In the rows, 128 means zero.
Each path below is one point turned by a fixed rotation once a step. After each direction that follows a path, write how fast that rotation turns it, in deg/step (0 if it stays still).
Each turn is a multiple of 5 degrees from 10 to 175, or 0.
Each row of a path follows its step; steps can be skipped.
Path 1:
step 0: [124 125 128 131 124 129 128 122 123 131 131 133 135 124 129 130 129 129
 139 115 129 115 137 126 128 125 124 127 122 129 127 125 132 128 128 140
 125 139 131 125 133 124 121 125 119 125 129 128 124 121]
step 1: [132 122 129 136 127 129 135 129 130 131 121 127 126 117 123 127 129 119
 122 133 134 137 125 130 125 125 122 138 134 125 124 128 130 124 126 118
 129 132 131 129 122 127 125 127 121 127 130 127 141 117]
step 5: [121 122 123 132 127 126 134 129 135 120 123 125 125 125 123 130 140 131
 130 121 124 127 142 135 116 128 126 122 133 126 128 126 126 137 135 118
 125 126 129 122 127 130 127 130 130 120 134 124 125 130]
step 8: [136 128 137 131 118 132 131 123 126 131 123 128 129 121 129 132 130 137
 123 129 129 130 122 133 121 137 114 120 132 129 125 128 133 125 125 118
 121 127 136 128 126 126 126 132 127 126 120 128 122 135]
step 9: [131 129 124 130 128 118 133 128 131 123 134 127 127 127 120 128 129 136
 134 126 123 138 123 126 125 114 133 129 121 131 126 128 129 124 135 131
 133 128 141 130 134 136 125 126 139 133 135 132 123 123]
step 10: [119 125 126 121 129 123 122 125 126 121 122 129 131 131 129 140 119 122
 125 129 123 125 135 124 124 130 122 124 122 118 126 125 136 132 131 134
 134 132 125 122 124 131 128 119 118 125 127 133 133 124]
step 11: [125 132 130 131 124 140 131 131 120 121 122 130 125 126 127 126 134 126
 128 135 141 140 126 131 132 131 124 130 125 135 133 132 118 125 129 135
 126 137 129 131 122 123 128 129 123 130 120 121 131 125]
step 12: [133 135 126 136 117 127 129 135 136 126 133 137 130 128 126 127 128 132
 125 131 132 118 129 123 117 122 126 129 135 127 131 130 126 138 122 126
 129 121 132 129 131 116 128 121 137 130 135 128 126 128]
step 13: [129 128 131 125 125 123 124 122 129 130 142 120 131 124 129 131 128 130
 129 118 119 130 122 117 123 132 127 130 130 130 131 139 136 125 122 132
 121 131 130 121 126 137 130 130 119 121 130 123 132 124]
step 14: [119 123 127 126 136 118 138 133 129 126 118 121 132 133 120 119 124 126
 124 133 136 138 129 125 133 126 134 125 128 132 119 124 129 133 122 129
 119 130 126 130 130 130 128 126 124 134 124 132 133 124]
step 15: [123 134 132 127 120 130 127 130 130 133 126 135 128 142 127 131 135 136
 134 132 128 127 137 135 121 137 129 130 124 127 125 126 130 136 129 122
 133 141 125 129 127 121 125 135 127 120 130 126 121 132]
[127 128 125 125 130 131 127 129 130 127 127 128 126 128 128 128 126 127
 128 127 128 130 126 125 127 127 128 127 127 127 127 131 129 129 130 127
 126 128 129 126 128 131 127 129 130 127 131 130 131 129] : 95
[128 131 127 128 130 127 128 127 126 130 128 126 128 126 129 127 127 124
 126 126 128 130 128 128 130 130 125 126 127 129 126 127 129 129 128 129
 128 127 125 127 127 126 125 127 126 129 129 128 127 125] : 110
[129 130 129 131 126 128 128 126 131 126 126 128 127 129 129 130 128 125
 131 126 128 126 129 128 129 131 128 128 128 127 128 128 132 129 128 128
 127 128 129 129 127 130 128 128 126 125 128 126 127 130] : 145
Path 2:
step 0: [129 118 116 129 124 123 130 125 133 123 135 134 132 123 118 128 121 125
 125 125 132 125 123 128 125 128 123 126 132 130 119 122 128 138 130 126
 133 135 139 129 124 140 126 122 128 130 127 121 126 119]
step 1: [141 130 118 120 125 129 127 125 134 125 121 123 125 125 128 131 129 121
 121 126 133 129 126 143 123 122 128 121 133 124 140 132 132 124 121 132
 128 124 134 131 131 128 136 125 124 128 131 124 123 123]
step 3: [138 123 128 127 121 137 131 122 133 126 131 125 128 129 127 133 114 123
 129 126 129 128 129 138 125 137 126 135 118 125 129 132 136 134 124 132
 128 130 134 130 137 123 125 121 119 134 124 127 121 120]
step 6: [137 120 112 136 123 130 129 128 132 126 129 130 129 124 118 133 129 137
 125 122 124 126 128 122 127 126 116 124 128 131 134 129 127 135 134 127
 128 130 141 128 126 125 130 121 124 134 127 126 134 120]
step 7: [130 132 124 123 126 128 134 129 132 123 126 124 129 130 124 136 114 122
 132 126 134 126 124 138 123 126 135 128 131 123 132 133 126 127 128 133
 137 126 138 126 133 131 128 121 116 125 130 124 119 116]
step 8: [140 132 120 128 127 124 139 119 132 125 126 125 122 121 120 119 127 124
 116 128 123 126 129 128 120 126 127 131 124 130 124 128 126 134 129 126
 130 141 134 130 133 124 141 127 131 127 130 129 130 124]
step 10: [144 129 114 137 123 129 120 129 124 132 127 130 127 120 125 130 120 130
 125 127 126 131 129 124 122 126 124 119 121 123 128 136 125 127 131 139
 131 133 130 129 126 121 130 124 126 134 134 124 126 119]
step 11: [129 134 115 120 127 137 134 137 129 126 132 118 127 131 123 130 115 123
 131 128 124 127 125 129 129 127 125 132 132 129 124 124 126 128 123 125
 140 134 141 127 129 131 131 122 123 125 120 120 123 127]
step 12: [143 122 123 132 125 126 135 129 133 126 122 133 126 124 118 133 132 124
 127 125 135 127 130 130 116 129 119 130 127 130 133 128 130 140 133 125
 135 131 129 131 133 125 142 126 125 135 129 127 128 125]
step 14: [141 128 121 127 122 125 127 123 124 128 123 124 130 120 128 128 119 124
 116 121 124 128 120 132 127 132 127 125 131 129 125 138 120 133 125 124
 125 139 132 130 135 119 132 125 122 132 133 122 126 123]
step 15: [128 127 123 123 125 128 131 131 136 131 137 120 118 124 118 128 125 131
 125 129 134 131 125 129 130 124 123 129 122 127 131 128 132 129 123 134
 135 136 141 132 122 125 134 119 120 125 114 127 124 126]
[128 128 131 129 129 127 127 128 128 129 128 129 127 129 126 129 129 129
 128 130 133 129 128 127 127 126 128 127 130 126 130 130 126 128 128 129
 130 125 128 133 128 126 129 128 126 128 127 128 127 128] : 130
[129 126 129 128 129 128 129 127 131 128 129 133 129 128 127 130 129 130
 130 127 128 129 127 130 131 129 127 128 125 127 129 127 129 131 130 128
 128 129 127 128 124 127 127 126 129 129 127 129 126 128] : 115
[127 129 128 124 130 125 131 128 130 128 129 128 127 126 129 127 125 126
 127 129 130 130 128 130 128 128 129 127 130 128 126 127 129 128 126 128
 131 129 127 129 126 129 131 127 129 130 127 127 129 129] : 100
